(in the rows, 128 means zero)
One turn moves each row of this set onto another row. After a few examples, where does it send each row asked below?
pini: [142 153 128 142 132 144 131 120 130 114 176 141]
Podi: [131 148 134 142 139 157 140 106 123 107 135 163]
Bebo: [137 101 144 114 131 120 120 127 135 156  86 141]
ner: [117 127 132 114 138 105 110 141 141 165 125 100]
mitat: [137 104 130 111 124 123 119 137 136 161  86 136]
vumo: [140 160 124 151 144 136 130 118 136 121 167 147]
vego: [133 152 124 151 150 150 149 111 123 108 128 157]
Diveb: [121 137 130  99 147  98 117 137 148 159 126 117]
fol: [150 116 123 109 131 128 116 136 137 158  86 149]
kibos: [141 103 130 126  87 125 124 132 117 115 145 155]
sel: [125 115 110 125 101 127 146 140 105 114 144  95]
dozi: [113 163 140 123 102 111 139 156 147 122 118 123]
zosa: [152 128 118 131 153 141 144 106 126 144 161 115]
forun: [144 135 144 130 102 127 139 142 142 125  78 140]
Das: [140 146 127 155 149 148 135 103 117 109 136 158]
Fose: [141 134 107 146 163 148 151  97 111 131 129 145]
pegi: [119 165 143 119 120 115 130 156 151 111 127 105]
Zabi: [152 124 113 144 160 148 164 103 123 134 120 137]
rofez: [148 147 128 150 140 136 141 111 129 114 172 144]
Dovi: [142 123 151 125 105 117 133 140 138 106  81 142]
lasi: [121 137 115 105 127  99 109 148 129 159 130 106]
kife: [145 121 131 122 124 119 116 136 141 171  88 131]
Dafev: [111 101 147 129 128 111  99 101 116 123 119 160]
menuv: [150 141 135 125 104 142 130 153 140 110  85 137]
dini: [142 122 125 133 163 155 154  94 117 133 121 140]
Fase: [143 105 119 128  82 112 123 134 112 114 148 146]
tori: [116 111 146 130 124  98 110 101 113 115 111 159]
vavog: [150 135 114 143 155 137 140 105 126 142 163 119]
Teke: [138 158 120 148 133 139 137 115 125 116 171 143]
gava: [133 118 106 123  95 113 137 139 102 125 139  97]
zuser: [156 131 114 140 155 132 147 110 138 146 161 128]
kepag: [114 156 137 112 100 103 137 157 140 107 125 130]
rekag: [130 131 143 123  95 138 135 150 130 112  92 150]
Ked: [138 110 123 124  84 108 124 133 113 113 144 156]
lupen: [110 113 126 130 138 108 123 108  98 126 105  94]
mib: [128 112 109 128 105 117 141 134 100 118 132  90]
vagaz: [102 117 133 133 140 106 124 101 100 123 109 107]
boz: [136 144 127 146 141 149 150 102 118 108 133 166]
Nizu: [117 129 137 110 133  99 111 138 149 158 128 111]
pulid: [151 132 112 134 158 134 160 108 123 139 162 129]
vogi: [110 155 146 125 107 115 123 157 146 115 124 111]
mus: [133 130 136 128  99 139 131 151 134 115  81 139]
Safez: [ 96 118 128 129 142 117 122 111 102 125 118  96]
Boti: [146 108 129 123 130 116 107 129 130 154  78 123]
les: [114 110 141 130 117 101 104 106 112 120 121 163]
Tapu: [148 120 123 139 161 145 154  89 117 133 128 139]
Pimez: [109 157 134 124 105 121 125 164 139 117 134 107]
Relus: [117 151 130 117 125 103 115 146 144 166 125 114]

mitat -> Nizu
Diveb -> pegi
tori -> lupen
Now these:
Bebo -> ner
dozi -> forun
vavog -> Teke
Fose -> pulid
Dovi -> Boti
Fase -> les
sel -> kibos
vego -> Zabi

One turn moves each row of this set onto another row. After a few examples, where does it send each row asked below?
Gef: [109  89 115 143 157 114 111 123 139  99 135 132 139 154 117 116]
gete: [121 120 117 135 160 101  96 139 132  98 132 154 136 148  91 101]
tidid: [127 118 171 127 110 102 167 145 124  75 139 157 154 113 131 141]
vub: [120 144 111 159 156 100 162 159 139  83 161 111 150 105 111 139]
Mefes: [129 117 136 150 131  92 109 135 156 103 136 164 163 118 139 179]
nipi: [127 128 118 177 138 107 139 119  87 129 122 156 146 111 102 123]
sis: [120 145 150 155 119 111 153 156 169  74 149 175 145 107 137 151]
Fela: [105 118 156 142  95  90 134 177 105 122 139 154 144 110 145 125]
Patif: [127  85 149 179 143  97 114 145 153 104 146 142 146  91 136  93]
votiv: [134 101 141 198 118  86 150 151 122 102 107 146 157 135 112 113]
mene: [ 90 145  99 154 121  99 116 165 113 124 138 129 134 111 132 126]
senob: [132 151 105 159 118  91 115 155 149  72 130 151 109 123 128 125]
pul: [114 147 129 154 112  77 134 153 137 142 154 178 157 117 146 126]
Tema: [130 126 127 120 142 114 137 134 128 126 142 183 151  81 133 137]
pega: [138 137 160 149 123  63 134 137 154  98 112 165 155 130 104 101]
sagu: [ 93 155 154 178 157 109 133 141  95  87 118 140 142 105 125 127]
Dute: [103 136 116 142 161  98 106 175 141 117 165 151 143  93 104 112]
kapor: [128  99 149 145 146 109 148 100 127  80 151 130 149 123 108 147]
pugiv: [ 93 120 155 159 169 106 124 133 161  86 135 143 150 116 167 133]
zozuv: [117 118 168 177 161  84 141 108 152  98 164 150 126 109 117 142]
Lizu: [117  99 112 152 159  82 136 135 180 105 130 149 131 128 113  99]
noga: [134 139 165 155 121  81 159 128 126  55 142 142 135 110 127 132]
lari: [124 132 147 173 149 118 132 128 132 141 153 175 150 152 108 107]
duso: [105 135 174 159 102 108 142 177 127 115 132 173 155 132 129 130]
libid: [123 128 117 163 133 101 128 175 127  84 100 164 149 156 114 150]
gol: [140  96 124 130 159  78 138 179 132 108 160 161 133 107 144 113]
Loz: [121  91 136 165 158 113 171 120 139 105 143 129 135 130  95 134]
Lukag: [ 90 117 120 141 131 114  90 167 115 109 138 137 130 117 130 103]
mur: [ 88 134 161 172 151 108 155 163 130 136 138 143 118 104 112 147]
gikap: [129 133 130 150 173 104 152 174 103  63 132 151 137 127 108 117]

tidid -> Fela
mur -> senob
Now these:
pugiv -> Mefes
zozuv -> sis
gete -> Loz
gikap -> votiv

One turn moves each row of this set onto another row. After a few examples, where does it send each row asked below?
Ver: [ 97 164 117 124 130  86 110 105 131 116 116 111 132]
sefo: [120 137 112 125 132 182 124 116 149 124 127 137 122]
Zesu: [122 149 133  96 137 133 134 114 130  97 109 118 106]
goper: [131 123 102 144 144 104 126 120 168  94 110 142 147]
Nalu: [114 121 133 123 155 117  79 137 152 137 138 119 148]
mebo: [ 62 130 120 118 132 125 140 141 127 140 130 130 143]
vamaf: [129 126 116  65 150 129 137 139 139 129 120 105 137]
Magid: [123 146 109 134 137  67 134 112 131 154 141 132 155]
kiz: [113 147 103 118 137  72 131 132 107 137 127 125 138]
Dudu: [127 142  99  85 154 122 157 120 177 148 124 139 156]
Lum: [114 121 136 106 131 139 126  59 149 140 129 136 133]
Pud: [ 96 125 124 161 123 108 149 123 150 111 130 131 154]
Vefu: [117 130  98 106 131  79 149 103 110 153 131 130 149]
mupa: [146 139 119 141 131 132 124 117 105 158 150 139 164]
Nonun: [128 145 114 124 135 181 131 112 160 136 134 137 131]
pem: [132 145 115 134 134 176 129 119 158 118 130 134 125]
tamir: [133 100 122 104 136 137 127 136 156 168 114 158 131]
zuf: [119 165 117 120 129  85 136  82 156 135 130 114 151]
zot: [149  94 119 115 134 118 131  89 161 121 126 118 160]
zepe: [123 169 150 125 152 126 111 112 170 137 141 126 129]
fatas: [154 114 128 119 138 126 136 149 170 147 112 151 132]
butig: [100 135 117 113 128 121 188 121 154 139 135 126 159]
Kubo: [139  96 123 122 131 129 122 146 148 135 101 155 121]
masug: [151 131 110 126 124 136 143 115  90 141 135 134 154]
nukon: [ 93 156 109  87 127 100 132  86 128 142 119 114 138]
tova: [148 154 118 128 135 132 133 144  98 143 142 129 150]
lan: [ 82 119  98 101 152 128  99 129 138 139 112 149 137]

Lum -> zepe
Nalu -> vamaf
Now these:
Magid -> kiz
pem -> sefo
nukon -> zuf
butig -> Pud
lan -> Dudu
masug -> mupa
Kubo -> tamir

One turn moves each row of this set onto another row. After a few examples, where does it send each row asked below?
muga: [140  96 135 122  58  89 112  95 172  67 115 184 121 108 122 149 105 146]
rifa: [112  94 104 109  72  92 144  85 171 134  95 207 104 143 102 113 158 163]
zumom: [116 127  86 116  85  87 115 102 185 113 120 199 136 125 125 103 158 132]
lik: [137 133  95 104  78  67 102  95 153  95 125 189 132 138 102 117 152 142]
nosi: [108 128  95 106  82 110 154 140 172 119 121 204 119 125 116  88 152 121]
Guvu: [131 106 144  78  52  88 173 116 151  99 144 193 119 118 117 128 151 137]
Fak: [154  81 136 112  50 104 117 103 163  95 122 171 115 115 115 156 122 157]
vuv: [128 109 146 149  84 103 103  84 162 139 129 177  76 133 106  77 134 151]
Zapal: [142 116 116 154 104  96 105 138 138 104 118 194  99 116 114  82 125 151]
goze: [129 124 110 128 117  78 108 116 145 105 105 193  95 105 107  86 118 132]
gakig: [125 103 126 115  80  95  99  92 167 152 125 165  82 136  96  80 122 165]
pap: [ 96 120 173 113  54 125 142 118 156 103 138 187  93  92 125  85 110 125]
Keru: [ 89 110 149  94  47 119 122 111 171 124 156 182  89 107 121  93 111 119]
nal: [ 92 113 110 105  48  92 130  94 203 101 147 206 125 116 135 118 151 145]
Fati: [118 118 153 111  49 131 151 139 141 109 148 186 100  90 114  83 114 149]
kogil: [138 108 125 139  62  98  92 112 167  69 124 195 130 118 130 136 103 132]
Kubu: [154  75 123 102  60  91 138  99 171 105 124 173 110 113 103 139 110 181]
zemu: [153  79 158 117  68 108 122 106 175 108 114 181 110 122 106 151 120 176]
Tumum: [107 115 130  90  31  82 141  95 162  80 160 202 124 123 126 112 136 135]
vivut: [115 142 122  97  86  90 143 139 142 111 143 188  98 134  98  76 157 136]
Zes: [132 121 151 116  48 140 165 130 144 110 135 194 107  91 105  97 111 152]
gote: [ 95 119 166 122  41 124 119 107 168 103 144 193 113 108 136  89  98 129]
lipe: [147 129 127 156 106  92 122 112 146 111 114 190  99 111 108  70 127 147]
dena: [142 125 118 147 102  84 100 111 150 110 109 178  94 121 100  74 122 163]
murap: [121 106 160 142  85 100 104  91 177 137 116 174  84 139 112  83 119 159]
Sopok: [131 112 143 139  99  92  95  98 159 134 112 166  78 137  99  85 131 149]
raz: [159  82 133 124  54 110 123  97 180 101 125 178  98 132 101 150 123 165]
Bes: [ 99 129 162 118  45 136 122 105 162 105 146 198 104  93 126 103 114 119]
kif: [131 105 158 116  67 134 150 147 134 115 134 198 107  90 113 105 124 157]
Vufo: [120 112 136  99  71 111 166 141 148 102 128 198  97  81 104  89 106 154]
bepa: [ 76 119 122 102  61 108 142 100 187 126 127 214  94 131 104  91 152 158]
Bebe: [138 113 126  95  77  69 129  79 158 115 103 186 113 156  94 123 146 156]
luru: [127  94 121 111  67  81  97  96 171  84 127 186 114 105 133 147 111 115]
visav: [ 90 137 141 100  66  85 141 101 165 111 139 196  86 148  93  64 137 146]
Fesom: [120  91 104  96  62 102 175 121 169 108 110 208 115 127 117 125 155 140]
tadub: [149 113 129 139  75  94 105 100 179  66 123 189 114 110 119 148 115 128]

Bebe -> visav
nal -> zumom
Now these:
Sopok -> pap
Zapal -> kif
Keru -> luru
raz -> vuv

One turn moves each row of this set onto another row. After a few examples, where does it send each row asked below?
fid: [128 141 118 153 133  88 127 175 147 113 132 161 134 109 123 107 134 125
 137 139 158 145 108 131 137 162 143 112 127 119 129 126 108 114 142 146]
dit: [123 115 115 159 136 144 148 145 130 131 110 142 134 136 135 107 136 121
 146 126  92 103  79 137 162 108 143 147 152 130 117 126 117 152 141 145]
Vok: [114  99 123 141 114 133 154 148 130 135 121 136 139 130 121 104 125 111
 144 110 110 106  83 107 158  90 142 126 137 130 132 130 144 143 163 138]
nare: [115 128 147 117  97 153  99 117 130 118 131 160  99 138 139 123 109 114
 122 130 129 172 148 115 135 147 164 147 176 120 128 162 149 121 100  97]
Som: [116 124 145 116  98 152  96 121 128 120 124 162 100 137 140 121 104 114
 117 131 130 171 147 109 134 151 167 150 176 119 129 159 149 121 100 101]
Tol: [116 127 120 147 164 124 137 131 137 137 119 138 143 114 100 140  96 110
 120 144 113 139 118 115 116 113 146  79  86 136 152 134 114 153 143 129]
zaku: [121 146 157 145 121 131 101 118 171 126 104 114 126 121 142 129 131  99
 141 119 136 138  98 134 112  88 129 144 127 129 149 121  81 138 116 161]
Ras: [ 96 155  97 143 141  98 140 100 134 128 126 143 138 136 104 127 120 124
 133 132 100 150  95 117 110 147 139 170  86 134 159 146 125 173 128 114]
laz: [134 121 109 124 110  76 137 167 155 111 112 161 131 104 124  94 131 119
 126 132 173 136 141 115 116 136 136 117 118 122 139 132 144 122 147 130]
Dut: [123 132 152 127 107 123 107 112 177 126  93 113 125 120 141 122 131  94
 134 114 144 132 117 124  99  72 125 146 123 130 153 127 102 141 119 150]
taza: [114 123 146 118  97 154  95 123 126 122 130 160 100 135 138 123 102 112
 119 130 131 172 145 106 137 152 167 146 173 119 132 159 147 118 103 101]
gisin: [ 95 153  98 140 138  95 142 100 133 128 128 141 142 136 101 126 118 123
 133 127 102 152  92 113 110 145 138 165  85 134 159 149 129 170 132 113]
reri: [133 109 108 149 130 142 153 140 136 128  91 149 128 141 140 101 137 123
 138 129  94  94  96 139 150  98 138 157 152 133 115 128 127 160 136 141]
rize: [112 129 149 119  98 155  98 118 128 120 137 158 100 137 137 123 109 114
 125 130 127 175 143 113 138 151 165 145 176 118 129 162 146 118 101 101]
bal: [115 129 147 123 103 156  95 123 126 121 132 161 100 138 139 126 104 116
 120 134 127 173 141 112 140 156 168 149 178 120 127 157 141 118  99 105]
fofin: [128 145 150 139 119 131 104 115 172 124  93 116 123 123 146 126 135  99
 137 124 134 132 108 139 106  86 128 154 129 130 145 123  83 142 110 158]
mavab: [114 126 147 123 100 154  96 122 126 122 135 160 102 137 138 125 103 112
 120 131 130 173 142 108 140 157 168 145 175 117 130 156 144 117 102 104]
tomo: [ 98 154  92 140 141 100 143  99 135 127 121 144 138 138 106 126 122 124
 131 133 101 148  99 119 108 146 138 172  88 135 156 147 127 175 126 112]
pade: [131 117 105 132 158 119 143 121 148 131  88 146 135 117 110 131 103 111
 109 148 112 123 148 125  97 100 140 101  89 142 150 137 130 170 131 118]
Puset: [120 136 117 158 177 130 134 132 136 135 117 142 141 119 106 143 102 117
 122 152 104 137 113 133 121 124 147  89  94 138 144 130  98 157 133 134]
nulol: [121 116 113 133 156 117 141 127 144 135 107 141 140 113 103 135  98 107
 113 140 117 133 134 114 106 102 142  85  85 138 156 135 132 159 143 120]
pazov: [112 131 146 124 101 155  97 118 128 117 136 159 100 138 140 126 108 115
 125 131 126 174 143 118 139 154 165 147 177 120 126 160 143 118  99 102]
puse: [146 137  99 141 133  89 133 166 156 106  93 171 123 113 139  96 141 130
 126 152 153 128 141 149 119 155 136 144 132 125 121 127 117 131 123 139]
sigev: [127 129 119 137 117  80 132 175 149 114 132 158 137 104 118 101 130 119
 134 132 169 146 119 115 131 146 141 105 119 119 139 131 128 113 151 137]
gev: [114 131 145 121 101 156  98 117 130 117 132 162  97 138 140 121 111 115
 123 133 124 172 146 120 137 153 166 150 177 120 125 161 142 120  97  99]
bikez: [112 126 146 117  96 153  98 118 129 117 135 160  99 137 138 123 107 114
 123 131 129 174 145 114 136 150 166 145 173 120 129 161 149 118 102  99]
beme: [146 125  99 127 118  80 137 163 159 108  94 168 125 109 133  91 139 125
 122 142 164 128 152 135 111 140 135 135 125 124 131 133 139 130 133 130]
dese: [140 145 108 153 141  92 128 172 149 112 113 167 128 115 135 103 139 131
 134 151 151 138 120 147 132 167 142 131 133 122 123 124 102 123 126 146]
Gizu: [115 110 125 154 126 141 148 149 129 135 127 139 139 132 126 109 129 118
 148 118  99 109  72 120 165 102 142 132 144 129 123 127 124 144 153 145]
tos: [136 127 101 142 172 125 140 123 145 130  83 150 132 122 118 134 108 117
 111 157 103 121 143 144 102 113 141 112  96 140 140 133 115 172 119 124]
nebid: [119 125 145 118 100 154  97 120 128 119 123 163  99 138 142 123 105 113
 117 134 128 168 148 114 135 153 167 154 177 121 127 158 145 121  99 101]
fodo: [130 136 108 156 181 131 135 128 142 132  97 148 134 122 115 140 108 120
 116 160  99 130 127 146 113 124 144 107  99 138 138 130  97 166 121 132]
lemis: [129 138 147 132 113 127 107 112 177 124  85 116 123 122 147 122 134  97
 134 121 138 128 118 136 100  79 125 153 127 131 148 125  94 146 111 153]
foge: [117 140 158 139 114 129 103 119 171 126 109 109 129 118 138 127 128  94
 140 113 142 141  96 122 113  84 129 137 123 126 153 123  89 134 123 158]
kunag: [ 99 149  94 135 134  94 143  97 137 129 121 142 139 137 104 125 118 122
 128 127 105 147 102 113 105 141 137 170  86 135 159 150 136 173 131 109]
Sedes: [ 96 151  97 138 137  96 142  99 135 128 126 144 138 137 100 127 119 122
 131 128 106 151  98 110 109 142 138 166  84 135 163 149 133 171 131 111]
Des: [118 135 157 129 107 125 104 115 173 127 105 111 129 118 138 125 128  94
 137 111 144 137 107 117 105  74 129 138 122 129 155 126 100 135 124 153]
tutid: [131  99 107 133 118 134 156 138 139 127  88 145 129 135 136  97 135 118
 135 121 103  90 108 127 142  85 135 154 145 133 121 132 146 159 143 131]
vop: [118 127 145 123 104 155  95 122 128 120 126 162  99 139 142 123 106 115
 118 136 126 170 145 114 136 157 168 151 179 120 126 157 142 121  98 104]
sufer: [123  93 113 130 109 130 157 140 136 130 104 140 134 131 127  97 127 111
 138 112 110  98 101 107 146  81 137 138 139 133 130 134 155 151 157 131]
val: [ 99 151  92 136 137  95 143  98 136 126 117 144 139 138 106 123 121 123
 129 132 102 147 102 118 105 142 137 173  86 135 159 149 131 176 127 109]
fisu: [115 129 145 117  99 156  98 116 131 117 128 162  98 138 141 122 109 115
 121 132 125 171 147 119 134 149 165 149 176 121 128 161 146 122  97  99]

dit -> reri
dese -> puse
nulol -> Tol
Now these:
foge -> zaku

